128 stands for zero in the data rows.
Here are some rows, each followed by its group. Rows of different groups can look alike.
[113 110 113 125 118 108 121 112 128 100 108 114 100  98  99 103  97 109
 100 111 124 108 139 119 100 134 125 118 113 139 121 115 109 108 113  96
 110 124  93 122 123 112 109 105 109 105 115  98 113 122 117 114 126 125
  82 107 128 105 120 115 121] 0
[101 113 119 110 168  77 141 116  60 156 108 144  97 108 112  92 131  69
  93  90 114 139  98 100  91 133 107 170 136 141 122 137 128 124  86  89
 102 174 149 107 123 111 107 114 109 139 143 128 101  99 109 150 123 144
  70  97 102  94 102 112 142] 1
[124 119  99 106 119 114 107 142  93 117 121 124  97 112 146 108 101 105
 119  88 142 127 116 111 126 145 130 121 125 104 161  99 139 100 115 123
 129 120 122  89 122 106 102 101 104 123 134 115 133 142 137 131 132 104
  86  95 134 116 120 128 125] 2
[161 134 109 102 163 116 118 167 128 164 189 127 129 165 195 173 122  84
 159 119 195 176 149 155 142 176 189 178 165 106 183  93 209 167 116 125
 153 178 133 116 184 119 107 112 121 151 157 131 175 157 137 159 168 113
 121 116 184 146 113 134 198] 2
[233 169 142  93 167 121 122 147 119 210 178 110 137 129 178 163 115 125
 154 131 132 191 167 183 165 136 188 174 227  79 174  93 183 115 146 156
 188 165 116 130 155 121 143  90  63 133 215 203 191 209 155 223 152 125
 172 115 210 157 137 184 191] 1
[108 122 115 122 118 119 123 121 102  98 107 132 112 130 107 122 118 118
 100 126 112  88 157  98 115 118 110 117  99 121 130 119 104 106 104 113
  94 117  93 140 109 118 115 117 120  94 101  85  98 126  99 110 106  85
 100 157 114 132 100 115 109] 0
[ 97 121 133 117 122 117 104  97 102 118 111 114  83  98 129 103 117 106
 100 103 120 105 113 105 110 127 132 145 113 115 131 130 102  94 106  91
  98 133 109 106 106 112 111 106 109  92 117 105 116 106 124  97 113  93
  90 121 106 106 111 123 106] 0
[104 106 134 160 136 155 130 140 162 122  95 146 161 118 107 157 150 133
 148 162 147 113 100 156  96 120  87 103 109 157 103 134 115 162 117 133
 111 101 115 135 122 147 112 145 128 125 105  87 116 126 133 105  97 126
 128 147  91 103 120 109 128] 3
[116 136 135 145 110 154 130  87 129  92 110 140 118 122  93 117 122 129
  98 119  94 106 131 115 113 101  93 115  90 160 105 155 113 115 138 127
 114 117 140 122 126 167 109 130 142 152  88 126 108  95 121  95 109 133
 129 138 114 121 122 111 114] 4
[110 118 120  97 107  98 119 112 104 135 117 124 119 115 126  94 109 106
  91 103  99 121 113  96 102  96 138 161 129 129 114 115 110 136 109  87
  96 149 122 125  87 105 124 122  96 139 134 133 113 104 122 131 130 134
  88 102 119  94 102 125 103] 1
[122 180 150 158  67 178 109 106 116  88 116 113 120 156 117 153 108 134
 113 146 118  92 117 117 148  71  95  99 115 106 108 140  93  88 193 157
 127 111 115 147 135 164 159 130 124 167  84 157 131 121 156  95 135 115
 168 193 101 154 143 151  79] 5
[130 126  99  93 118 120 116 200 143 111 162 130 110 141 151 156 122 134
 147 127 177 133 136 127 148 128 159 133 136 117 168  97 156 121 125 117
 117 138 133 143 158 121 143 114 148 117 109 108 155 137 118 126 167 129
 106 130 148 128 135 132 150] 2
[125 134 122 106 140  92 133 123 100 155 113 107  97  96 142  92 103 112
 100 120  88 152 111 106 104 124 104 125 159 124 130 115 140 121 110 105
 119 133 107 118 101 101 139 117 103 103 151 131  98 119 133 149 115 139
 130 118 111 127 111 136 117] 1
[116  87 139 145 116 169 116 178 171 152 110 136 210 112 115 119 166 187
 177 156 169 103 183 175 118 152 132 108 121 172 128 169 126 171 109 140
 120 112 129 173 104 125 175 159 187  72 121  51 103 177 135 108 127 152
 135 184 155 129 115 109 131] 3
[110 119 120 137  93 116 113  97 104 103 108 117 131 120 111 126 106 101
  98 113  96  90 128 118 105 108  89 121 104 142 103 154  93 118 115 123
  96 122 136  99 131 138 107 112 128 140  94 120 103  97 112 103 106 138
 111 122 117 120 117 108  96] 4
[114 129 110 115 119  98 119 109 109 126 107 124 116  96  95  96  99  88
  98 119 111 116 103  85  87 118 130 120 116 128 111 127 116 105 109 103
 123 140 110  99  97 114 115 112  99 131 130 135  99 110 114 132 119 104
 101 124 118  92 105 121 117] 1
[156 116 122 100 233 113 131 131 128 184 170 165 105  96 167 131 106  90
 121  94 120 191 114 146 105 228 151 190 153 134 118 119 182 143  88 129
 123 188 164  75 129 118  67 111 104 110 188 115 136 102 125 213 146 132
 126  74 152 103  89 123 239] 1
[164 167 105  82 157 130 110 130 107 171 127 108 137 105 155 122 101 118
 105 110 115 165 123 127 134 125 152 151 164 109 152  91 152  98 122 116
 137 146 130 102 143 108 121  98 101 103 173 137 148 146 147 163 136 115
 134 101 149 117 118 145 143] 1
[120  91 110  95 128  79  95 123  98 112 123 117  89  96 114 101  92  98
  89  98 120 117 116 105 105 134 100 149 129 126 100 123 104 112 106  95
 119 121 113 109 102 112 114 100 101 111 132 130 105 106 129 114 102 110
  98 114 114 111 114 118 108] 1
[242 175 144 104 160 128 157 141 150 230 163 110 116 113 146 151 117 160
 166 135 138 183 170 197 167 127 196 142 213  93 171  97 189 111 143 161
 181 168 102 115 174 119 131  94  92 146 220 178 183 194 172 217 171 119
 136  99 176 157 137 175 183] 1
[107 113 145 143  98 156 125 162 141 143  96 132 167 126  97 127 142 161
 170 180 167  98 158 137 139 115 121  90 107 135 101 131 102 150 138 141
 111  81 105 164 104 146 156 143 180  96 106  81 110 163 115 100  95 135
 158 214 130 113 122 147 114] 3
[ 95 216 249 231 104 200 195  89 157  96 144 199 214 165 102 231 194 211
 144 170 174 185 111 210 161 108  64  90 110 182  92 228 140 161 232 230
 158 111 188 230 190 236 112 222 190 211 118 144 199  99 250 159 122 218
 217 159  85 233 186 125 136] 5
[127 115  95  82 153 105 113 147 125 133 135 111 112 118 124 119  99 111
 135 114  99 142 113 118 130 112 148 139 149 107 127 102 122 101 116 113
 140 133 102  85 102 111 117  92  96 120 141 137 116 100 130 127 136 112
 114 112 131 119 118 138 125] 1
[ 99 110 109 119 104 103 156  97 102 112 141 124 127 115 124 111 128 125
 113 107  88  99 113  98 129 124  93 158 116 109  92 116 107 133 151  85
 144 149 131 107 104 111 137 139 123 123 112 160  82  89 112 117 136 133
 106 126  85 117 177 129 113] 6
[114 126 255 180 109 221 148 116 255 149 103 199 252 157 112 190 239 173
 190 215 255 139 166 253 125 118  89  92 102 192 106 184 125 254 153 201
 142  74 136 240 169 235 124 187 161 133 133 117 209 133 214 139  91 187
 240 224 133 186 113 134 133] 3
[117 151 123 138  89 127 125 107 107 105 142 152 132 147 134 126 129 135
 121 108  88 156 133  89 130 124 129 109 109 140  92 144 113 109 135 139
 139 129 147 132 145 151 129 184 162 157  92 128 137 102 134  93 115 139
 135 118  76 128 151 137 103] 5
[107 116  95 110 118 100 121 115  93 122 116 116 122 116 125  94 103  84
 105  92 123 124 100 118 118 121 119 152 120 135 130 113 122  94 106  89
 111 121  97 126 102 115 107 103 108 120 132 126 101  89  97 136 125  97
  94 101 114  99  98 121 120] 1
[227 201 144 104 172 136 149 169 125 245 182  94 162 137 199 141 112 160
 160 140 157 210 207 197 172 148 222 185 245  83 175  71 217 114 151 160
 200 188 110 118 197 129 139  80  90 150 231 194 212 233 173 233 195 122
 188 112 238 173 160 199 216] 1
[108 112 128 134 144 103 140  91 107 124  95 149 113 116 102  98 117 106
  98  86 117 105 110 127  96 137 100 140  92 161  98 154 105 120 102 117
  94 124 136 107 106 101  87 132 128 141 117 117 105  87 107 115 102 126
 108 109 114  77 102  97 125] 4
[116 126 243 231 118 255 165 143 205 136 108 246 255 145 117 215 244 196
 221 242 254 132 149 253 147 123  85  90 109 250 114 176 138 240 176 255
 134  81 148 240 171 244 146 235 213 113 131 107 220 151 255 137  73 242
 255 238 122 181 149 136 137] 3
[111 104 100 132 113 120 113 145  98 111 110 127 105 120 112 117 129 122
 133 132 129 123 141 108 120 131 129 109 121 110 117 116 104 117  95 111
  70 126 104 129  93 109 118 121 121 114 106  76 127 137  93 107 123  75
 105 130 136 111 115 114 123] 0
[150 146 134  73 160 100 139 122 104 160 107 101 119  96 156  98  99 122
  87 103  99 144 105 150 116 132 129 162 198 109 139 118 164 134 107  93
 157 152 129 145 106 101 156 103  99 103 183 156 150 143 138 170 143 135
 120  95 152 131 126 143 127] 1
[113 116 113 106 126 114 121 147 149 121 102 111  97 110 133 155 130 134
 125 123 155 120 127 122 136 144 132  97 110 110 161 115 126 117 110  85
 133 122 105 116 112 112 115 100 145 101 112  93 117 137 106 129 140 115
 111 112 146 127 118 134 113] 2
[102 119 161 156 149 111 165  89  95 121 152 192 110 127 134  96 162 122
 115 100  98 138 106 136 118 158 105 163  94 177  82 190 147 149 122 156
 121 143 203 119 142 151  89 179 129 164 106 126 121  73 130 130 101 135
 118 106 101 135 122  94 147] 5
[164 142 102  99 151 111 112 169 157 144 193 117 123 204 183 187 121 108
 181 166 159 177 161 133 196 133 173 139 166 104 200  99 161 150 134 143
 172 165 123 100 190 117 115 103 127 131 128 144 143 142 134 142 179 133
 125 102 199 138 117 155 158] 2
[111 110 183 187 123 177 147 121 149 139 111 148 177 116 104 156 174 154
 152 155 190 106 144 165 102 118 119 108  95 166 109 148 116 185 134 165
 124  86 135 201 130 155 138 155 162 125 108 108 123 142 172 113  85 145
 175 175 130 121 106 106 101] 3
[111 128 115 115 118 105 116 121  78 109 102 116 112 118  99  98  79 109
  84 100 111 111 126 106  80 127 107 123 120 125 105 135  95 103 113  95
  96 121 133 107 125 100 107 133 108 142 138 115 101 109 112 105 121 134
  94 124 107  99 110 118 135] 1
[124 129  97 132  93 132  96 118  80  72  96  94  89 149 117 103 106 109
 110 146 103  96 123 100 127  77 102  92 109 114 109 104  67  86 122 113
 131 111  95 122  99 114 143 106 106 125  92 126 103  99  93  91 131 102
 129 147 118 108 128 147  90] 4
[121 134 119 129 110  92 166 123 128 140 169 107 119 115 141 108 106 106
  95 108  84 143 111  94 112 108 130 175 140  95 108 115 122 121 124 102
 145 172 147 158 118 103 154 145 138 148 146 143  98 130 125 123 146 137
 100 122 115 105 177 129 138] 6
[111 118 142 150 133 119 127 128  95 114 114 155 149 108 102 119 167 145
 145 123 109  69 127 137  95 125 105 114 125 148 111 143 119 155 106 144
 102 109 123 129 116 140 128 132 120  88 111 119 113 124 111  89  89 135
 133 167 118 105 111 114 125] 3
[126 185 215 209  95 226 110  91 157  96 117 126 200 188 102 177 125 178
 121 204 180 117 148 149 157  71  82  77  95 122  94 181 112 142 233 185
 131 101 136 219 149 216 125 184 131 195  92 171 168 135 235 113 116 155
 203 197  85 206 160 158  88] 3
[117 162 171 163 116 162 149 102 141 103 102 138 145 145 104 148 138 136
 119 124 114 117 116 140 134 106  89 101  88 141  90 144 100 125 152 159
 137 103 133 168 163 161 118 140 150 154  94 123 126 110 162 107 107 105
 162 138  99 162 122 120  98] 4
[121 174 180 164 116 145 171  91 116  90 195 147 112 182 135 146 163 182
 153 110 120 155  90  98 175 118 149 130  79 167  94 201 132 140 219 163
 167 147 191 115 187 167 145 216 183 227  80 175 137 110 159 110 138 143
 147 126  85 231 214 128 116] 6
[132 126 180 157 122 186 145  74 122 124 117 160 178 129  99 132 152 117
 110 128 132 120 114 155 104 106  95  79  95 168  92 170 119 156 164 172
 133  90 145 163 127 177 114 143 147 156 101 117 153 121 172 127 106 159
 151 136  93 137 103 118 101] 3
[ 95 113 129 125 199  79 212  95  80 142 153 236 102  91 125  98 142  77
  89  63  88 150  94 112  78 249 107 212 104 211 100 163 132 190  74 114
 103 223 241 100 118 114  78 166 167 146 150 107  98  95  92 120 107 159
  98  85  87  92  95  47 190] 5
[107  93 102 115 130  92 102 125 147 115 105 122  80  98 131 114 103 126
 105  88 127 133 128 106 112 151 119 147 110 126 122 102 139 125 112 111
  98 120 109  93 106  94  93 106 118 114 112  89 136 125 117 136 119  87
  75 109 130 121  91 103 127] 2
[102 141 144 162 116 144 146  91 133 114 119 153 136 125 118 124 121 112
 105 110 123 113 101 114 122 111  85  86 102 151 115 158 125 120 144 162
 108 118 152 132 158 155 102 119 138 166  92 130 111 106 147  98 122 126
 128 152 104 116 118 117  96] 4
[121 124 181 173 125 191 144 113 152 115 100 157 176 116  95 132 184 146
 123 151 173  94 130 150 107 103  93  94  92 148 105 157  87 192 123 152
 111  92 148 172 125 158 120 150 153 127 117 116 123 114 148 103 101 102
 146 154 114 113 124  97 111] 3
[130 214 134 159 116 146 193  89 133  90 214 152 137 153 135 141 177 226
 144 111  92 159  88 115 204 127 147 123 107 169  92 180 129 160 222 146
 192 181 201 139 156 172 128 233 184 242 103 166 152 100 165 110 154 201
 128 129  74 239 236 123 105] 6
[154 138 117 102 148 136  77 222 190 129 183 120 129 204 189 179 108 157
 190 166 182 157 153 144 181 145 171 147 153  68 194 112 199 156 116 145
 142 132 127 121 198 122 120 123 148 138 128 142 171 161 117 145 197 167
 139 126 185 168 134 169 161] 2
[101 112 117 157 105 136 102 119 107 108 103 120 119 112  91 113 129 125
 102 117 114 111 135 105  95 127 116 106 102 135 122 139  97 105 122 124
 102 103 141  99  91 138  97 121 115  98 108  95  92  97 111  85 102 126
 135 125  89 117 105  83  98] 4
[164 167 112 104 121 136  82 153 112 129 133  94 122 142 139 146  92 115
 149 177 134 131 128 129 168 106 145 121 156  83 178  71 125 101 156 136
 185 139  82 100 135 105 157 114  92 120 159 155 149 159 150 146 161  75
 139 110 159 110 147 184 119] 1
[116 176 185 199 116 168 160  83 170 112 138 150 176 152 130 173 166 157
 123 126 146 150 132 148 130 111  97 109  94 170 109 199 146 151 169 178
 138 132 159 150 147 204 114 191 162 188 109 139 168  97 191 110 121 155
 177 124  87 198 157 132  98] 5
[105 110 149 142 125 101 142  95 118 108 105 181 120 102  85 146 135 124
 105 119 121 109  94 123  95 147 107 146 119 159  92 151 107 120 106 119
  82 130 158 112 131 150  78 125 136 132 105 110 106  91 102 103 101 115
 118 106 112 101  87  83 147] 3
[124 150 120 130 133  94 207 131 153 143 208 128 143 126 171  98 152 177
 126 108  74 124 103  94 154 134 191 174 159 107 108 136 122 141 165  89
 187 183 175 163  91 103 178 172 151 192 159 184 101 107 117 133 156 167
 115 114  99 150 222 118 101] 6
[125 119  87  99 123 111  96 126 122 120 116 111 118 103 138 138  99 106
 136 113 134 129 139  89 144 124 133 114 136 101 158  89 130 117 109 110
 128 109 125 107 129 117 118 103 106 116 131 120 129 133 121 121 142 100
 115 104  99 137 117 128 128] 2
[117  85 112 128 100 145 107 201 141 125 114  96 168 108 111 136 130 194
 171 165 114  84 194 159 122 129 154  88 116 129 145 136 122 136 134 127
 108  94 127 154 107 132 209 137 184  96 111  73 106 180 111 102 132 160
 141 208 151 146 122 104 113] 3
[158 146 126 119 126 108 162 140 133 171 139 105 132 115 184  77 138 124
 115 103  96 162 103 142 107 123 152 192 187  89 143 112 138 129 110 103
 145 173 123 154  91 108 164 122 103 125 178 165 155 167 130 168 135 154
 138 112 140 108 142 152 145] 6
[125 102 110 119 110  98 123 112  91 108  98 111 102 108 111  98 101  77
 104 100 144 101 123 101 119  99 113 132 117 121 133 125 118 100 106  96
 123 117  95 110  91 101 124  98  99 100 121 127 116 109 109 111 119 100
 125 119 111  94 111 138  96] 1
[ 94 122 104 146 119 120 163 110  91  98 160 127 122 141 121  90 150 150
 126  96  92 111 106  85 125 120 121 138 128 130 106 129 112 131 139 116
 123 146 148 125 130 138 139 142 145 172 121 163 101  97 111 103 140 145
 109 121  83 126 167 106 114] 6
[141 119  99  89 140  98 112 150 124 130 142 108 104 131 149 137 125  86
 150 130 159 156 120  98 146 120 148 114 142 114 151 104 166 114 115 133
 136 132 116 102 140 119 128 108 114 135 125 120 141 137 114 146 144 104
 120 102 140 110 105 155 145] 2
[122 115 115  97 126  98 123 115 109  96 113 103  89 113 117 120  88 103
 104 111 145  99 123 119 112 117 122 136 120 130 114 105 112  88 119 100
  96 106 105  93 106 109 111 108 123 101 119 113 113 118  99 130 112  97
 108 101 136 114  83 124 108] 0
[131 115 116 133  80 162  95 112 107  96  95  90 116 142 114 117  81 134
  82 143  99  94 126  85 108  86 113  99 113 121 131 126  85 111 137 100
 132 103 102 106  99 114 145 108 103 135 109 122  79 102 106 111 113 115
 126 143 112  92 149 139  81] 4
Which 4 groups are nearest to each row below, nearest first, going by the distance to the centre of the group?
[142 128 110 104  84 119  84 133 119 109 111  75 116 118 130 113  94 139
 123 147 131 113 126 108 153  94 124 101 110  85 152 104 100  80 158 117
 170 104  72 124 118 121 185  80  71  94 125 128 135 156 126  97 115  97
 130 140 129 135 146 195 113]: 0 1 2 4
[124 104  91 106 112 110 115 151 118 111 123 113 100  91 129 126 109 134
 134 110 118 113 149 108 123 129 124 111 128 112 153 110 119 128 129 119
 110 120 109 110 110 119 144 115 132 103 111 120 103 126 104 118 134 105
  94 114 119 111 128 124 113]: 0 2 4 1
[108  95 115 130 141 106 127 134 138 120 127 164 118  87 114 119 159 111
 119 102 115 106 132 122 108 155 129 127 107 156 117 129 130 109 104 116
  89 114 145 107 101 100 101 131 151  94 101  73 113 107  97  95 112 130
 103 107 133 126  98  83 144]: 0 4 2 1
[192 152 160 100 235 105 174 140 124 233 128 126 134 113 154 119 106 147
 129 111 125 195 119 191 120 184 167 195 203 144 128  91 197 137 104 133
 145 193 152 133 125  96 137 101  94 125 237 166 171 163 161 218 160 191
 148  99 175 137 122 147 219]: 1 2 6 5
[143 118  97 102 155 105  95 150 140 150 136 105 120 149 148 131 117  94
 149 123 162 145 128 117 152 137 140 149 137  97 164 100 140 126 109 121
 146 134 113 112 154 114 111 112 139 127 152 130 143 132 118 154 166 104
 124 115 170 132 120 156 145]: 2 1 0 4
[129 130  99  89 119  98  93 167 134 130 146 108 105 147 167 162  99 143
 149 131 161 149 142 129 146 120 118 111 120 101 167 107 149 141 127 103
 140 146 126 150 127 123 136 135 118 123 115 107 139 158 122 121 153 124
 103 112 135 142 122 143 137]: 2 1 0 4
[140  97  97 104 197  84 142 130 110 172 134 173 100 115 145 151 135  92
 112 103 111 172  90 149 104 221 139 193 113 130 142 107 185 144  97 114
 108 176 169  93 125 118  93 129 132 111 149  98 174 122 114 166 149 128
  84  85 136 101  80  88 206]: 1 2 0 6
[127 107 152 167 133 157 126 109 168 135  96 149 150 131  87 141 161 139
 119 135 140  88 135 130 107 129 104 109  94 138 112 135 109 160 110 152
 114 103 113 153 141 139 107 126 150 125 103 104 129 119 109  98 109 113
 129 168 118 113 115 104 109]: 3 4 0 5
[118 118 123 107  64 121 102 136  97  98  95  92 126 149 146 123  97 125
 115 135 115 113 136 108 122  94 134  86 120 106 153 112 107  98 127 103
 138 109  78 115 123 115 151 101  97  84 100 100 135 121 107 114 138 102
 113 142 118 123 115 160  88]: 0 4 2 1
[110 130 104 102 102 130 105 136 149 126 105 120 113  96 124 100 131 112
 131 131 168  99 119 118 105 106 144 103 132 109 122 116 130  98 120 120
 114  88  95 132 113 115 114 115 115 106 106 112 131 140 114  91 127  82
  94 125 121 103 117 121  96]: 0 4 2 1
[122 249 206 222 128 166 197  85 147  96 236 190 162 209 134 208 214 255
 145 132 118 228  88 132 207 124 134 114  97 190  86 245 169 126 241 186
 209 160 243 165 198 248 117 252 224 255 103 183 185 121 255 105 145 211
 198 160  62 253 236 134 125]: 5 6 3 4
[ 86 119 127 152  97 137 129  95 133  96 111 117 119 123 101 116 109 122
 107 134  84 106  96  98 110 108 102  86 104 153 106 155 105 142 134 149
 113  99 146 104 129 133 107 129 128 131 100  97 103 114 117 102 126 121
 120 134  91 128 122 109  99]: 4 0 5 6
Which 4 groups are nearest to each row below, nearest first, going by the distance to the group's nearest row?
[101 113 105 112 158 110 118 134  95 126 108 108 104 102 118  79  94 101
 110  69 125 120 108 115 105 144 118 157 106 134 123 131 116 118  95  89
 121 128 129  97  87 100 102 122 106 145 132 108 127  95 107 138 104 126
 106  79 118  79  98  94 141]: 1 4 2 0
Which 3 groups are nearest to each row below, nearest first, going by the average distance to the group's rows?
[105 112 135 117 118 119 129 125 105 109  96 101  97 107 111 108 135 124
 113 111 121  99 127  96  98 108 104 112 121 138 115 126 115  94  94 105
  96 111 116 126  99  88 106 108 108 106 103 102 113 107  95 100  89 124
 109 107 114  96 111 106 108]: 0 4 1
[114 168 255 222 118 250 145 119 243 137 113 200 255 167  97 179 219 154
 173 197 239 145 144 247 153 101 102 103  95 181 121 186 116 225 192 255
 128 104 166 253 184 244 123 186 164 181 114 133 215 104 255 131 107 198
 255 219 118 198 129 129 117]: 3 5 4
[118 125 196 171 121 175 134 128 159  90  98 144 151 130 112 137 193 130
 136 159 162 123 133 154 120 104 100 106  99 155 121 147 105 171 127 156
 100 103 148 165 131 161 111 144 152 121 101 116 117 121 156 108  83 130
 158 170 112 120 124 124 128]: 3 4 0
Which 3 groups are nearest to each row below, nearest first, going by the distance to the group's nearest row?
[141  83 107 129  84 221  77 237 245 106 146  90 199 249 143 208 126 251
 248 255 172  77 241 122 213  77 147  69 148 110 202 109 109 154 179 127
 149  71  93 246 147 121 254 138 242 155 121 116 123 239 133 105 202 166
 180 255 175 177 217 204  79]: 3 2 5
[125 128 117 137  60 145 100  87 100  92 107 111 126 151  91 110 104 115
 119 140 104  99 136 103 122  86 115 109  97 114 114 146  87 112 164 129
 154 101 118 113 125 121 168 122 117 167 123 143  79 112 118  87 144 122
 121 148 118 113 145 138  79]: 4 5 6
Which 3 groups are nearest to each row below, nearest first, going by the distance to the centre of the group?
[181 167 134  99 119 158 102 130 133 122 129  72 132 123 122 119 104 156
 156 183 124 128 103 137 159  79 133 136 179  87 158  85 124 106 162 131
 202 101 104 137 127 126 173  86  90 138 146 159 143 181 147 163 186  78
 164 131 152 146 153 215 120]: 1 2 6
Which 4 groups are nearest to each row below, nearest first, going by the average distance to the group's rows?
[154 142 133  89 187 100 158 116  91 164 120 130 109  80 134 108 109  86
 109 105 117 154  96 145 107 177 134 162 156 138 121 109 165 137  90 100
 136 169 162 125 119 105 106 112  90 124 178 127 156 117 129 161 106 161
 100  97 139 111  80 103 175]: 1 0 2 4
